One turn or mirror swaps these rows in pairs. Which row does each one swap with?
bima: [ -3  13  -3 -50  18 -33  -1  -6   3   7  22  47  11  39  -2 -30  -9 -19
  -6  12 -35  -9  -8  32  21 -10]
gumab: [ 21  28 -12  -4  22 -41  19  -9  13 -26   6  10 -20  10   6   4  -7 -14
 -22 -21 -18  -7  14   3  14 -10]
Zumar: [  4  11 -22 -14  -1 -21  30   8  -5 -11 -29 -17 -10  -8  31 -30  -4 -13
  -3 -40 -47   6  14  21  18   1]
Sosi: [-17   2  10 -21  -7 -19  20 -19 -31  15   2  24 -15  -3  14  -7 -38   8
   0  -7 -11  -6  -3   9   6   2]
rono: [  5  21 -34 -12  16 -17   8  19  -4  -4   4  22 -21  56 -16 -24 -23 -15
 -14  11 -30   0 -12  27  -1  20]
rel: [  3  22 -36 -29 -11 -19  29 -11  17  -7  11  11 -35  33  14 -47  -5 -17
 -32  -3 -31  -3 -10   7  11  -4]
nimi: [-34  16   5 -20  -6 -12   8 -24 -31  11  11   5 -14  -4  12 -20 -16   7
  -9 -16 -12 -12 -12  10  -2   6]
kufi: [ 11   9 -26  17  10 -38  22   1 -24  19  19  -9  15  20  12 -12   0 -17
 -25 -24 -34  20  -1  28  11  15]
Vok: [  6  20 -37 -17   9 -15  20  16  -6   7  16  19 -16  51 -13 -14 -14 -18
 -10  16 -25  -5 -12  31  -7  21]
Kizod: [  8   8 -28  14   5 -35  22   5 -27  16  16  -8  15  26  14 -21   3 -25
 -28 -21 -39  17  -9  27   9  16]
lud: [ -3  15  -8 -16  23  -2  -3   2 -30  19  -1  14   6   4   1 -11  -7  26
   1  -3 -31  24  -4  51   1  27]
Vofa: [ -9   2 -33 -29  -3 -34   3   1 -13  30  25  -7 -22  20 -10 -19 -15  -5
   4  15 -36  22  -2  37  20  34]
Runat: [-15  29   6 -61  -5 -22   9  -6 -21  -4   0  24   7 -14  18 -12  12  -5
 -16   2 -28  12   8   5  17 -10]
Kap: [ -7   1 -17  -8   8 -20  -4  -8 -10 -24 -24  20   5 -10  28 -38 -16 -34
  -6 -20 -48  -7   4   8  13 -15]
gusi: [ -6  16   3 -49  21 -31  -4  -7   6   4  24  38   8  39  -8 -30  -4 -25
  -1  10 -33  -9  -3  36  21  -3]
Pida: [-12  24 -19 -33  33 -27   1  15  -9  15  10  41  12  20  11 -26   6  -8
   2  -1 -55  11 -19  41  22 -24]
kados: [  1  11 -30 -33  15 -29   1   9 -33   2 -15  16 -11  -5  20 -53 -13  -7
   7 -22 -55  32   1  43  -5  18]
suf: [-12  36 -23 -22  16 -26  16  14 -20   8  14  38 -27  -1  21 -22   0  14
  -8  -9 -56  15 -23  56  14 -10]
Suve: [  7  13  -2  -8  -1 -23   2 -21  27  -6  21  16 -13 -15  31 -24 -22   4
 -23  -4 -44  26   1  11  36  -6]
nusa: [-24  12  -1 -30  18 -22  -8 -38 -16   1  -1  -2 -12  -5   5 -38   6 -17
   5 -32 -15 -14  -6  20  12  10]
Gimus: [ -4   7  -1 -20  47 -29  -9 -12  16   5  -5   2 -12   0   7 -23  -7 -21
   7 -37 -15   5   8  43  21   2]
zuso: [ -3  39   9 -62   5 -13   4 -19 -16  -3   3  20 -10 -13  16 -10  -5  13
  -9   5 -31   8   6  10  28  -7]
gil: [  4  23  -9 -10   6 -28  15 -13   3   5 -13  12   6  26  -9  -6  31 -14
 -16   9 -44  11  20  37  48  -4]
Dafo: [ 20  35  -2   9  24 -31  19 -17  11 -16   7   3 -26   5  17  -7 -11  -8
 -29 -31 -26  -5   8  13  15   0]
boso: [-22  17  -6 -27   1 -47   3  -7 -12 -12   0  34 -48  -5  -6 -28  -6  -3
 -21   7  -9  14   9  43   1  24]
Nifu: [  5  24  -7 -15   7 -21  19 -18   0  11  -4  19  15  25  -8  -3  37  -3
 -19   3 -39   0  14  32  42   0]
sen: [-18  19   1 -55 -10 -29  16  -8 -23  -2   0  14  14  -9  22 -13  10 -14
 -21  -1 -32   9   9  -6  20  -8]
Bobev: [-17  16 -32 -33 -16 -42  13 -18  -5 -11  -2   6  -3  -1  10 -24  11 -15
 -26  -8 -47  -9  -4  -4  33 -23]
Sogiz: [ -7  -3 -35 -28  -7 -34  -4   1  -6  27  26   3 -25  19 -10 -20  -4   3
  -2  13 -30  26   2  41  23  36]
keli: [ -8   8  -6 -19  46 -31 -12 -14   6   3  -7  -3 -18  -3   9 -21  -5 -23
   0 -39 -11   6   6  47  21   8]
numor: [ -2   9 -35 -16  21 -18  11  25 -13   1   9  12 -20  53 -15 -15 -21 -13
  -9   8 -35   0  -7  28   1  29]
marom: [-18  36 -16 -23  12 -38   8  10 -21 -10   3  40 -40  -3  14 -17  -3  11
 -18   4 -39  27  -9  60  13   6]
vuliz: [  3  20 -19  -3  14   3  -8 -19   2   8 -31   7 -18  38  -1 -55 -17  -6
   8 -14 -37   9   9  31  14   5]
nez: [ 11   6   6 -16   8 -42  23   9 -15  12   0  48 -13   3  22   1 -24 -21
   1   2 -32  17  21  27  35 -18]
Sobik: [-22   5  -8 -21  -1 -44  -6  -9  -9  -9  -8  29 -39   5  -6 -37 -10 -17
 -11   6  -5  17  22  37  -6  29]
ris: [  9  10   2  -8  -4 -20  -7 -20  18   2  20  16 -17  -4  31 -23 -28   3
 -18  -6 -40  26   6   8  44  -6]
Lav: [ 14  13   1 -27 -16 -37  -4  -2 -16 -11  10  19  -7  16  16 -56 -21 -11
   1   9 -65  30  18  26  15  26]
pesu: [ 17  11   1 -17  -9 -33 -10  -2 -18  -7  12  19  -9  13  20 -44 -26  -9
  11   1 -64  40  13  27  27  22]
roler: [ 15   8 -27 -10  22 -21   8  17 -12  -8  10  21 -21  49  -7 -18 -18 -29
  -8  10 -30  -3  -9  29  -9  28]
renor: [-12  19 -17 -32 -22 -32  21  18 -21 -13   2   9  18  36   4 -40   7 -12
 -21  11 -57   2   4  22   2  14]
Tib: [  6   3 -15   0   5  -5  -1 -23   7   7 -32   7 -12  34  -8 -53 -17 -11
   7  -6 -38   6  17  26  15   6]
Kenof: [ 11  12 -24  22  12 -36  23   5 -20  14  19 -12   8  22  15 -10  -5 -18
 -25 -24 -32  17  -3  32  13  13]
kefi: [  1  13 -13 -33  26 -12  -8   5 -31  15  -4  19  -3  -6   6 -27 -18  21
   8  -3 -39  27  -1  46  -6  29]
fope: [  5  26   4 -26   3 -20  23 -12 -10  -7  12   2 -14  36  -1 -50 -21 -21
 -19 -19 -40 -27  -8  50  18  21]
Gapo: [ 14  21  -8 -15   3 -39  19  -8  -2  -4  -8  30   5  21   2  -9  25 -25
 -15   8 -38  12  26  29  51 -14]
miror: [ 23  25  -9   5  20 -32  24 -18   7 -20   3   9 -17   7   5   6  -6 -10
 -26 -31 -21 -11   8  12  28   3]
Vituf: [-14  -5 -18 -42 -13 -32  12   4  17  11  -5   4 -11 -11   4  -5  11   2
  -3   3 -23  30  19   3  26  17]
nunu: [ 17  26 -10  -1  16 -29  20 -18  12 -36  11  13 -16   4  11  -2 -11  -4
 -25 -29 -28  -9  11   8  28  -3]
bogaf: [-15  10  14 -22  -4 -23  19  -8 -36  20   7  31 -14   1   8  -8 -42   2
  -5   4 -20   3  -3   4   6  -7]
meros: [ -1  -7 -16  -2  10 -18  -5 -12  -2   8 -34  10 -17  31  -7 -55 -13 -22
   4  -6 -23  12  22  23   5  18]
zut: [-14  25 -18 -13  20 -21  29  20  25   6  -4   0  12  15   1 -11 -10  -2
 -28 -24 -19  -2  -2  42  15 -16]
rakel: [  4  25 -41 -27 -11 -23  28 -12  12  -6   1   5 -30  26  19 -49  -1 -20
 -31 -15 -35   3 -12   2  13 -11]
Migo: [  2  11 -15 -38  20 -22  -4   9 -38  11 -13  20 -11  -8  15 -45 -15   0
  13 -21 -47  26   3  42  -8  18]
lagi: [-19  10 -37 -36   8 -58   6  13 -33   2 -10  11  -2  16 -11 -22  19 -27
  -8   0 -55  -9   7  26  15   5]
gavup: [-10  -7 -41   1   9 -27  -4   7 -31   7 -10   1   0  11  13 -42 -10 -25
  -6 -14 -64  12 -17  35  10  16]
zaba: [  4  25 -37 -32 -11 -17  25 -11  15  -8   5  11 -36  29  20 -50  -4 -21
 -31  -4 -34   3 -11   5  13  -6]
rikar: [  4   4   9 -10   7 -31  21   8 -25  16   4  44 -15   0  18   0 -43 -11
   3   0 -22  14   6  26  23 -14]
Kego: [  2  43   5 -53   3  -4   8 -25  -9  -4  -1  21 -28   4  13 -19  -7  24
  -9   0 -34   2   2  16  29 -10]
kab: [ -7  -3 -19 -36  -9 -29  19  11  12  10 -13  -4  -4 -17  14  -3   4  -6
  -1  -2 -24  32  26  10  25  10]
defu: [-13  29 -17 -21  11 -34  11   1 -19 -11   2  37 -44 -21   8 -19  -2   6
 -15  -2 -30  27  -6  59   7  14]

kufi swaps with zaba
Lav swaps with kab
Kego swaps with lud
zuso swaps with kefi
nunu swaps with numor
nusa swaps with Pida
Kap swaps with lagi
boso swaps with rikar
rakel swaps with Kizod
nez swaps with Sobik
gavup swaps with Bobev

One turn or mirror swaps these rows in pairs. Which row does each one swap with?
Vapu: [ 12 -17  39 -26 -25   0 -28  11   5  10  -6  35  -1  34   6  -4 -10  -7
  16  -8  12   5 -14]
futi: [ 14 -16  38  14  48  20 -28 -34   2  32  36   9  -2  27   6  12   2  11
   0   6  11  -8 -19]
Netu: [ 24   6  58  23  -8   5 -22  -9  10  42 -11  25   6  30  -3  14   1  33
   8 -15  17  14 -13]
gufi: [ 44   0  57  11  16  28 -23 -11  28  36  11  -3  -4 -11  -6   6 -16 -12
  13  -4  23  -2  -9]
Zuv: [ 10 -20  54 -17 -51  17 -30 -38   4  31  28  12   1  20  -2   9   9 -11
   4   0   0   1 -17]
kufel: [  7  -7  29 -13   4  30 -18  19  -1  30  10   7 -12  24 -14  27  -4   0
  28   4  45   1 -27]
doba: [ 17 -11  26 -10 -15  40 -37  16   3  40   5  -5  14  14  -2  49   9   3
   5   1 -16   2 -17]
Robep: [ 12 -13  18   1 -13  31 -17 -26  29  13  39  14 -18  28 -14   8  17  23
   8  -7  12   6  -9]
dabip: [ 31   7  44  -2  -3  55 -19  11  18  41  19  10  13  10  -2  23  -5  -7
   6 -18   9 -18 -16]
Babi: [ 25 -15  20 -15  40  11 -38   3  24  33  41   4 -11  19 -15   8   4   0
   5  12  -1   0 -30]
soson: [ 18   6  51  10 -12  10 -45  -5   6  34  33   7 -11  22 -17 -11  -5 -44
  -3 -12  29 -22  -7]
Tamuf: [ -5 -20  31 -23 -34   5 -30   6  28  43  20  11   3  16  -5  18 -10 -33
   0  -2   8  -8 -24]
leter: [  2 -26  23 -17  -8  -2 -47  -3 -13  32   7  29 -21  30  -5  22 -12  16
  -6  11   1   0 -38]
somop: [ -5 -16  71  16  19  23 -26   9 -11  40 -26  11  -4  18 -18   4  17 -17
   5   5  -2  -1 -18]
Bire: [ 21 -18  27  21 -40  23 -32  38   7  35  12   8  -1  29  -8  12   0   3
   3 -20   1  11 -33]
gozer: [ 20 -23  49   0 -14  24 -14  17 -10  52  28   2 -13  16   5 -11   7 -21
  28   0  34  -8  -8]
bipit: [ 10 -36   8  19   6  11 -15 -23 -15  16  24  -5  -6  26 -18  -6   6 -22
  -4  -6  26   3  10]
bik: [ 19   1  58   2 -11  24 -46   2  -6  36 -15  24   3  29   3  -8 -11 -27
   8  -8  20 -31 -11]
Duto: [  9 -14  44  17  15  55  -1   2  -2  26  20   7   5   1 -16   9 -11 -12
   7  -2  29 -11 -26]
Vin: [  8 -23  42   7   0  24 -41   1  17  22  11  20  28  20  -1  24 -20  10
   1   1 -34   6   2]
Luv: [  3  -8  37 -24  -6  38 -37   5 -19  38   6   0  -4  29  19   3  -1   1
  23  -4  17 -11  -9]
lale: [ 24 -25   8  20   1  19 -15 -35  13  20  21   2 -11  13 -28  25   5   1
 -26  24   3  -8  -5]
Sori: [ 15 -19  47  16  49   8 -30  13   2  32 -12  17 -14  32  -7   9   0   3
   7  13  -2   5  -7]
dite: [ 29 -24  38   6  13   4 -10 -31  29  23  36  39  -3  28  -4  12 -27  -3
  -4  -3   5  15 -20]
sali: [ 22 -10  42  11  37   6 -28 -10  -8  22  43   7  -2  36   7  17   4 -36
  -3  14   0   5 -30]
Faki: [ -1  -6  17   1 -42  17 -29 -24 -20  37  -2  19  -4  30   0   5  -3 -35
  12  -3   0   9 -12]
Nit: [ 25 -30  29  42  -2  16 -24 -19  11  25  16  16   4  25 -26  -2 -14 -31
 -21  23 -27   8 -17]
Momas: [ 31 -11  45 -31 -21  17 -30 -30 -12  47  10   8  -5  22   5  11  15 -25
 -11  27   8   2 -35]
zute: [ 26   0  38  26  10  52 -23  -3  12  57  21   0  17  31 -19   6   0 -26
 -13 -19 -11  -8 -11]
Parir: [ 16 -19  42  19 -18  -9 -51  -4  -3  40  -9  30 -13  39  -3  17   1 -20
   3  10 -34  21 -27]
tuzit: [ 11 -35  51  20  -7 -11 -34 -46  19  33  27  15  -1  30 -20  -5  13 -16
 -21  11   9 -11 -12]
Govit: [ 12 -26  20  35  -2   4 -18 -24  11   3  20   8   1  22 -25  28  -2  -2
 -12  15 -22  21 -30]
legeg: [ 16  -8  55  -6 -13  39 -41  17 -11  37  14   3 -13  16   5  -1  -2 -26
  15  20  37 -14 -22]
fepab: [ 18 -14  46  47 -40  23 -17 -13  24  17  28  20   9  21 -23   7   4  -5
   1 -10  13  -9  -5]
rigo: [ 24 -19  17  25  46  14 -30 -13   6  33  37  11  -9  22   7   8  18 -30
   8  -4  11   4 -22]
fufig: [ 18 -26  56  34   3  11 -25   2  25  17  22  13 -14  19 -17  21  11   6
  -4  18 -20  30 -38]
Nol: [ 17 -21  31  21   0  -8 -21 -20  12  36  24   6  -9  22   0  31  28  11
 -17  -9 -28  13 -22]
datu: [ 28 -17  22   7  29  17 -34  21   3  29 -16  24  17  33  12  17  -2 -23
  10  15  10   1 -14]
noso: [ -3  -2  21  25   9 -10  -6 -13  25  29  15  25 -14  40 -19 -11  -7 -11
   2  23  14  19 -22]
bemed: [  4 -10  42  15 -45  26 -21  15 -14  29   9   5 -12  30  -9  14 -10  16
  -3  18   0  -2  -2]
nirit: [  5 -24  32  16  14  14 -20 -16  -6  45  11  43  -7  29   0  11  17 -50
  21  24   5   5 -16]
Vap: [ 25  -8  36  34  21   7 -27  -1   5  32   6  -7  -9  18 -25   7   9  35
  -6  16   8   8  -6]
Vomi: [ 22 -13  50  15 -46  10 -18  -2   7  36 -21   5  -5  24 -12  12  22 -33
   3 -19  11   5 -26]
pozaf: [ 21  -8  12 -17 -35   7 -33  -7 -10  34 -22  -5 -21  20  -8  17  20  -5
  -5  10   4  -4 -14]
gak: [ 15 -11  75  35  -1   5 -31  -5  10  20  15   0 -10  11  -7  22  23 -19
  -8  25 -21  16 -24]
vepeb: [ 28 -15  40 -10  36  20 -44  14   8  46  -4  -1 -13  45   4  -5  17 -22
  -3  -4  -7   8 -28]
vek: [ 23 -14  23  47 -33  22 -20  26  -8  55  15   4   7  31  -1   9   4 -17
   1 -11   5   1  -8]
Mipep: [ 18 -20  42  30  33  27 -24 -38  16  36  10  33  -3  26   1  10   0 -33
   8  -3  -6  -3  -3]
fadu: [ 23 -20  35   2 -58   9 -31   7  14  43  -7  -3  -8  28 -14   5  12   6
   5  -1   6   2 -20]
Tafog: [  2 -32  18  24  -9 -15 -25 -32 -20  27  20  23  -1  50  -9  -6  -4  -2
 -11   4   3  13 -10]

Bire swaps with fufig
Netu swaps with Vin
bemed swaps with Nol
zute swaps with somop
vek swaps with gak
Sori swaps with dabip
Vap swaps with doba
fepab swaps with Parir

